In the rows, zero is written as 128.
Rotation paths and how fast each direction turns (degrees each step):
Each turn is a multiple of 5 degrees from 10 to 175, or 0.
Each row of a path follows its step; steps can be skipped.

step 0: [119 131 119 134 136 115 131 129 140 137 128 125 136 127 116 123 125 138
 115 132 112 124 139 115 128 138 130 126 115 131 140 136 126 121 132 118
 128 113 134 121 128 135 126 115 121 116 144]
step 1: [131 124 127 118 124 118 116 122 117 141 123 134 132 143 127 133 108 127
 129 142 135 130 115 121 118 123 138 133 134 111 133 138 124 131 137 129
 130 125 129 128 135 148 126 129 137 128 141]
step 2: [140 149 123 128 117 136 120 117 122 114 113 124 133 119 131 121 123 135
 131 126 144 119 136 118 132 123 125 127 133 116 135 121 115 129 134 128
 121 125 131 136 134 126 143 119 125 140 126]
step 3: [138 129 130 124 113 117 122 129 127 127 124 131 128 134 143 126 147 133
 115 120 124 130 140 128 130 123 128 137 123 148 132 132 114 122 131 115
 114 127 121 132 109 126 124 133 133 133 137]
step 4: [124 135 129 127 121 125 138 125 135 137 141 123 120 127 137 128 125 123
 123 138 154 134 120 134 130 129 142 130 125 130 120 137 134 129 126 128
 115 126 138 144 116 126 112 136 139 121 118]
step 5: [119 145 136 134 128 127 141 136 124 122 120 129 132 110 124 136 127 115
 127 137 138 140 129 132 131 142 128 143 120 127 136 119 137 129 123 121
 142 125 113 132 120 132 137 125 119 130 118]
step 6: [139 119 127 120 145 122 120 129 117 133 119 123 118 108 122 126 125 139
 136 128 117 137 123 131 119 134 120 143 136 142 123 120 133 125 128 121
 125 119 132 115 116 136 122 137 126 127 122]
step 7: [138 131 115 128 127 127 128 122 141 120 133 125 121 137 115 132 112 140
 131 121 126 122 123 135 124 115 128 146 130 128 118 139 143 143 112 118
 136 129 139 128 132 118 131 123 128 124 128]
step 8: [134 127 133 131 119 134 126 116 133 123 130 153 143 132 122 128 123 130
 119 119 133 136 122 113 135 137 123 124 128 133 114 123 119 134 118 133
 146 131 126 123 123 133 125 122 110 121 135]
step 9: [144 121 133 135 124 136 113 129 133 131 138 123 129 136 134 122 131 125
 155 125 126 144 136 122 141 130 120 121 138 123 122 122 136 134 135 133
 118 127 116 132 125 141 124 131 134 120 135]
Speeds:
[126 125 126 124 126 130 125 128 126 132 128 132 123 129 130 128 126 126
 127 126 127 132 128 130 127 129 131 126 133 128 127 126 126 124 126 130
 130 125 130 126 124 130 128 130 128 131 130] -> 145
[128 130 127 128 130 127 131 127 132 128 129 132 128 131 124 133 129 125
 126 129 128 124 131 128 130 126 132 126 125 130 127 129 125 131 127 127
 130 125 132 127 128 129 125 134 131 125 128] -> 100
[124 127 132 128 126 127 134 135 130 128 128 122 128 124 125 128 127 129
 129 130 129 127 128 131 127 128 130 127 129 127 126 129 128 124 128 128
 128 126 125 122 126 130 128 129 129 126 127] -> 60
[129 129 125 129 129 124 127 131 128 131 129 129 126 129 129 134 129 124
 130 130 129 129 126 128 128 133 126 126 128 131 134 129 131 127 131 128
 127 127 131 125 127 127 130 124 127 126 123] -> 65
